0: [ 93 180 122  66 119  70 118 195 124 190  80 176 180 150 156 162  99 103
 118 126 189  79 112 119 190 142 195 203]
1: [134 114 119 161 142 138 143  87 160 125 130 106 138 157 156 118 120 128
 120  85 121 116 135 115  98 125 120 138]
2: [131 137 209 162 103 191 105 174 104 139  90 164 123 105  89 102 104 100
 170 111 138  90 117 193  98  83 174 118]
3: [124 116  90 138  98 117 118 121  56  88 126 102 105  80  69 127 115 138
 145 155 146 125 103 137 190 110 130 120]
4: [130 156 164  76 103  86 131 213 139 176 120 171 165 141 147 154 136 107
 146 129 153 136 115 127 144 122 164 155]
5: [ 90  98 217  96 135 158 136 181 122 103  95 146 118 108 111 143 135 123
 171 138 116 132  80 159 117 100  94 191]
6: [133 104 120 146  77 159 122  79 122 118  45 115 102 106 136 130 154 139
 166 168 117  86 157 149 120 121 148  60]
7: [111 142 116 109 138 127 123 105 107  95 117  90  93 147 174  85 159 155
 137 165 138 194 145 109 130 135 118 149]
8: [149 173 138 154  96 153 133 143 131 105  43 136  83  80  76 108  93 130
 183 167 101 136 188 116 178  90 152 146]
9: [ 96 115 147 151 141 169 131 150 132 152 115 157 114 168 129 149 119 113
  75  98 121  95 143 127 126 123 142 159]
10: [121 155 112  88 129 121 105 146  90 141 133 177 140 102  77  77 164 123
 145 141  98 128  64  96 155 187 102 104]
11: [115 135 142  62 131  86 139 124 111 153 140 173  94  92 100  93 190 106
 104 162 128 149 103 122 124 134  84 113]
12: [133 110 146 124  80 178 109 136  81  84  69 130  83 114 120  78 203 159
 186 148  97 171 128  99 149 141 126  93]
13: [ 85 126 148 152 197 195  83 136 171 110  85 122 137 166 179 123 129 134
  69 116 123 123 172 125  93 176 152 144]
14: [138 107 111 145 127 139 125 111 180 114 140 103 167 162 164 140 141 144
 153 105  87 134 126  88 115 148 109 132]
15: [132  68 154  85 132 106 182  90 165  96 134 170 149 126 114 150 121 107
 138  92 120  74 116 113 130 102  93 167]
16: [103 169 152  58 219 146 106 154 100 134 116 173 145 112 140 117 106 119
  72 159 193  98 128 183 134 177 131 122]
17: [139  69 123 128  95 103 151  96  70  58 107  80  94  68  92 144 145 153
 165 145 124 151 111 122 148 109 103 120]
18: [149  78 150  74 129 103 172 105 184 118 130 178 143 121 103 152 141 107
 132  82  88  83 121 107 119 114  87 147]
19: [176 180 125 179 103 102 122 179 168 167 207 125 142 105  93 136 124 113
 134 142  80 185 140 112 120 106 133 106]
20: [ 78 125 143 133 168 151 114 100 149 113 135  98  69 139 151 128 144 130
  73 166 131 171 160 157  79 109 100 144]
21: [145 111 182 153 162 112 158 158 140 110 154  82  97  73 110 163 113 116
 100 124 113 178 150 176  70 100  95 161]
22: [ 78  80 167 152 138 109 151 133 117 124 153  89 232 105 146 184 102 115
 136 125 138  97  66 129 175 163 122 185]
23: [ 59 116 166 193  84 159 184 161 100 217 128 131  98 157 115 132 153 106
 118  93  68 150  57  92 130 124 101 191]
24: [155 102 124 144 118 153 165 108 119 131  76 142  81 106  91 129 124 128
 149 108  81 100 125 109 144 127 101 109]
25: [138 127 116 156 150 125 150  83 143 126 155 105 135 147 152 117 114 125
 114  99 123 132 141 133  92 131 106 122]
26: [161  92 145 119  65 133 163 101 165 148 159 174 102 156 119 117 168 126
 149 100 109 117 152 109 108  77 131  83]
27: [110 132  95 133 127 127 121  82  89  90 124  73  87 141 158  80 157 169
 159 158 133 197 138  99 143 136 105 140]
28: [102 143 119 169 132 160 124 141 125 183 174 145 110 176 124 123 130 117
  82 100 104 129 117 119 118 128 133 130]
29: [152 177  71 167 177 144 112 108 154 162 207 122 119 172 128 110  70 133
  94 115 127 130 135 136 114 126 114  95]
30: [155 133  77 110 167 113  74  97 116  91 164 106 190 147 169 115 117 147
 108 137 193 113 141 153 115 171 167  65]
31: [ 57 121 181 197  96 145 179 145 109 218 143 135 113 142  98 129 153  94
 102 100  83 151  69  94 113 129 113 194]
32: [106 143 161 203 112 153 122 130 179 124 100 119 141  79  99 129  91 109
 150 152  72 114 149 122 128 102 140 167]
33: [117 183 122 201  65  84 102 155 114 216 146 113 133 139 113  44 163  85
 143  82  89 157  73  85  97 151 155 130]
34: [ 87 115 169 130 170 191 131 143 130 108 109 153 108 128  97 144  79 127
 130 150 125  87 122 167 142  77 115 173]
35: [101 128 188  84 143 141  90 171 108 121  60 168 188  97 124 116 135 116
 153 126 158  82  86 172 123 171 157 151]
36: [154 133 172 126 171 180 129 170 160 128 169 161 136 157 141 151 114 132
  92 117 130 142 176 138 117 118 141 119]
37: [122 169 197 147 121 161 165 184 112 160 114 148  60 128 103 119 100 105
 150 133 128 162 126 149 130  68 130 184]
38: [105  89  99 133  67 134 158  77  98 133  77 118  78 112 107 147 145 135
 142 163 125  92 119 132 148 107 125 107]
39: [134 142 119 173 112 104 114 130 136 143 176  95 128 132 122  84 150 104
 139 103  98 171  99 116  89 129 103 135]
40: [139 137  87 170  86  77 123 171 156 143 137 103 178 136 125 161 108 126
 138 101 109 124 127  80 158 141 173 167]
41: [ 89  73 137 133 125  70 119 130 122 122 114  83 119 119 139 168 135 120
  69 104 157 124 141 134 108 121 144 167]
42: [162  91 180 152  74 123 115 119 140 105  39  93 125 101 192 105 201 121
 141 106 131 164 175 134  50 145 182  96]
43: [127 171  63 161 137  94 123 150 166 150 119 114 168 135 141 169  68 126
  95 120 107 107 162  96 175 138 149 174]
44: [ 71 139 118 169  82  92 121 148 143 170 186 159 216 114  84 150  89  92
 148 151 132  61  72 118 169  93 162 166]
45: [140 154  67  95 138  94 143 101 144 126 134 141 161 130 122 159  58 129
 141 152 162  71 143 133 189 103 148 138]
46: [101 177 175  84  90  82 104 179  73 234 119 184 122  94 102  50 202  83
 135 143 139 159  59 123 118 165 137 124]
47: [115 124 121 134 105 135 102 107  79 107 117  98 110 135 145  80 183 151
 152 157 133 188 118 109 139 144 132 109]
48: [167 170  66 181 131  95  87 128 119 172 126  79 144 147 154 111 102 116
  97  73 148 113 144 138  99 164 172  86]

[175 199 106 171  97 107 101 144 109 182  11 101  85 143 164  63 129 115
 126  68 132 144 182 121  97 164 189  88] -> 48 42
[100 110 133 160  93 126 147 158 104 183 165 148 100 155 106 131 143 102
  98 101 125 117  91 130 114 103 139 149] -> 28 9
[ 60 124 124 157 124 142 125  73  90 151 111 139 135 136 127 116 115 102
  60 131 168  77 144 139 129 127 176 131] -> 9 28
[145 121  86  74  88  58 172 123  93 155 165 133 124 135 130 164 173 134
 118 149 145 163 123  96 166 123 123 104] -> 11 47
[152  72 135 144  86 124 140  98  78  54 119  77 101  67  88 128 152 151
 173 149 119 168 124 129 134 104 109 100] -> 17 3
[136 100 117 146  87 153 112  77 114  95  44 107 105  97 138 127 149 151
 171 165 136 102 154 154 119 129 153  51] -> 6 38
[145 132 112 166  90 120  76 119  74 128 125 102 135 119 131  62 156 124
 147 123 161 143 118 138 106 143 177  71] -> 47 48
[158 173 154 166 143 161 105 126 181 134 183 121 141 127 148  68 159 121
 168 129  70 199 126 119  54 151 101  76] -> 39 19
[128 124  63  67  78  48 157 112 103 163 169 150 126 139 126 149 171 126
 113 156 153 138 104  92 174 135 124 100] -> 11 10
[ 81 119 181 112 166 174 128 166 124 119 106 154 117 114  97 143  81 119
 128 140 153  92 101 179 132  88 121 186] -> 34 5
[126 166 197 148 126 163 155 168 125 165 122 149  79 131 111 121 109 113
 125 126 129 152 157 149 116  68 139 164] -> 37 9
[119 126 161 193 125 141 156 146 201  98 136  99 101  82  95 149 107 129
 160 135  32 175 144 103 123  81  74 211] -> 32 21
[164  73 124 148 117 126 164 104 108  81 168  95 132  91 101 164 123 155
 156 111 106 146 113 126 135 104  93  99] -> 17 24
[172  82 126 111  68 103 147  92 174 122 156 163 125 146 123 124 183 125
 155 109  98 117 152  91 111  85 127  88] -> 26 18
[185 202  89 156  93 109  94 132 121 181  31 117  85 168 202  53 134 128
 143  64 140 149 173 115  97 150 193  78] -> 48 42
[137 154  86  92 122 101 148 122 134 114 120 151 156 127 107 156  73 134
 147 164 158  86 147 123 194  90 148 146] -> 45 43
[117 103 162 129 138  93 137 153 139 102  56  79 127  94 167 175 143 121
 106 106 138 149 158 131 105 149 136 197] -> 41 21
[ 74  47 109 110 129  84 146  92 137  87 104  81  94 144 160 168 155 135
  92 121 143 135 143 115 114 110 116 192] -> 41 20
[ 84 103 164 108 119 113 131 105  96 141 108 163  67  78  62  80 169  86
  97 132 115 102  93 144 106 109  91 142] -> 11 24
[175 132 109 147 102 161 151 121 127 124  78 131 109 155 126 111 131 154
 182  71  79 137 138  79 159 136 121 115] -> 24 14
[ 94  71 126 108  86  79 144  93 145 106  75 108 145 157 186 158 161 131
 127 107 146 112 141  97 126 126 151 168] -> 41 1
[ 90 131  96 102 168 103 121 115 146 132 190 102 113 146 166 162 133 135
  62 196 168 146 145 151 110 124 124 133] -> 20 25
[ 96  54 135 157 112  81  94  97 146  83 108  71 121  95 134 145 141 109
 123 137 149  90 124 201  48  91 132 118] -> 41 25
[123 143 198 156 125 179 120 126 133 134 104 124 152 115 180 104 159 116
 130 150 142 155 162 163  58 148 173  86] -> 42 36
[105 176 147  64 221 145  90 158 103 133 130 175 147 115 121 114 100 116
  71 160 189  89 111 185 134 170 127 124] -> 16 35
[170 143  69 169 135 100  94 113 127 141 138  90 129 148 143 121 102 128
 102  70 164 102 141 155  93 148 159  91] -> 48 25
[136 129 199  71 126 126 148 169 123 178 157 195 176 137 154 116 187 105
 104 112 129 164 123  91 121 170 150 113] -> 4 11
[ 93  96 122 157  64 124 130 147 125 157 132 135 176 182 143 132 149 114
 134  69 116 105  99  71 149 115 176 187] -> 40 9
[205 206 114 139 124 119 139 119 136 119  95 141  91  80  80 102  73 130
 159 152 122 146 188 131 160  96 140 101] -> 8 24
[132 168 177 158 168 140 159 163 138 147 174  93 138  77 140 144 122 122
 118 165 102 209 117 142 100 161  79 141] -> 21 39
[109 140 211 179 111 204  96 172  91 141  69 147 106  97  78  96  95  95
 158 128 139  90 119 205 104  71 163 121] -> 2 34
[ 92 136 119 162 145 162 125 128 122 171 146 134 105 168 127 116 137 124
  74 107 108 127 116 113 115 150 121 147] -> 28 9
[131 145 157  64 139  93 148 111 109 148 142 166  99  93 101  91 173 104
 118 143 125 151  94 132 103 147  81 103] -> 11 10
[198 178 141 144 108 150 127 126 146 114  93 152 130  69  95 106  96 119
 176 158 123 114 194 156 141  98 168  68] -> 8 6
[144 150 162 114 155 151 141 160 156 145 177 156 137 171 154 153 118 134
  92 125 145 161 167 122 121 114 147 143] -> 36 9
[149 156  62 109 155 100  72  83 121 109 176  98 198 162 181  95 113 145
 116 132 203 116 139 150 114 167 167  65] -> 30 48
[179 185 147 136 101 136 141 146 125 115 107 142  79  77  74 104 104 132
 161 169 108 159 177 121 162  75 134 112] -> 8 37
[149 113 194 186 147 132 122 157 136 102 121  78 128  54 106 141 106 113
 131 118 109 146 141 173  64 115 116 139] -> 21 32
[ 66 119 158  76 126  81 102 151  79 161 116 163 161 121 107 118 144  91
 109 120 167  72  55 143 148 161 136 168] -> 35 4
[171 103  94 123 146 126 104 158 177  93 186 105 161 167 157 171 121 168
 141  93 108 142 141 105 131 132 121 135] -> 14 1
[128 129 117 171  97 125  79 109  61 122 127  81 132 126 133  66 162 125
 131 128 158 172 120 131 102 143 175  69] -> 47 39
[173  93 127 104  64 100 159 102 157 141 156 170 129 134 124 124 168 121
 154  98 114 119 142 114 109  85 136  77] -> 26 18
[117 138 147 157 170 101 146 152 124 127 160  83 149  86 115 163  90 120
 112 144 126 155 115 146 112 138  98 181] -> 21 25
[145 149  81  79 147  88 134 120 134 113 130 135 174 120 125 164  68 129
 134 146 175  68 141 136 186 116 139 145] -> 45 43
[ 95 112 204  83 158 139  97 169 102 123  68 162 176  80 115 129 139  99
 141 124 154  80  85 168 112 173 138 137] -> 35 5
[ 91 181 170 120 128 144 113 191  68 167  90 144 167 133 154 113 148 126
 138 148 161 170 118  96 172 183 167 168] -> 4 35
[124 176 137 164 168 180 141 140 148 170 190 133  66 161 143 110 142 133
  85 129  81 200 148 105  96 132  86 118] -> 28 20
[186 173  99 115 106 142 131 148 133 142  79 144 146 161 174 110 139 160
 178  95 108 157 151  62 165 178 156  98] -> 14 47
[ 67 143 137 200 135 162 134 116 172 122  68 114 141 100 109 146  60 105
 127 147  92  72 155 112 149 108 145 207] -> 32 34
[163 145 146 182 114 130  91 112 135 127 120 100 150 108 129  62 148 114
 155  91 115 158 125 135  67 147 145  79] -> 39 25
[ 79 124 102 113 166 110 119 103 138 138 194 108 101 144 143 151 125 123
  48 191 167 133 137 170  99 104 102 140] -> 20 25
[103  80 165  73 145 163 127 113 112  93  52 176 170  94 126 154 132 128
 134 154 146  46 144 150 155 158 145 110] -> 35 6
[164 184 119 169 117 110 106 204 173 165 226 130 145 118 112 126 144 120
 142 161  76 189 119 115 123 121 122 110] -> 19 39
[152 113 198  38 211 155 111 189 197  65 157 163 153 109 158 189 119 143
 123 162 147 129 161 191 112 122 100 153] -> 36 16
[117 132 115  71 154 126 128 118 106  98  82 150 108  89  99 108 144 137
 159 150 111 114  84  97 183 181  86 130] -> 10 24
[180 146  89 150 129 110  94 119 123 147 140 115 152 156 153 109 111 110
 108  68 171  94 138 166  84 142 169  79] -> 48 30
[ 84 124 136  96 168 177 128 150  88 125 140 165 104 141  84 129  96 128
 119 149 138  92  82 161 163 115  93 164] -> 34 9
[108 160  60  76 185 114 104 117  86 133 151 170 134 115  63 100  99 122
  99 148 143  74  87 117 199 173  92 112] -> 10 45
[115 133  98  75 140  96 131 110  96 112 117 151 153  94  93 122 131 131
 155 153 126 104  80 106 187 169  91 123] -> 10 3
[116 152 140  63 145  75 137 120 107 161 164 176 115  85  94  91 172 103
  89 165 134 153 104 117 135 160  96 108] -> 11 10
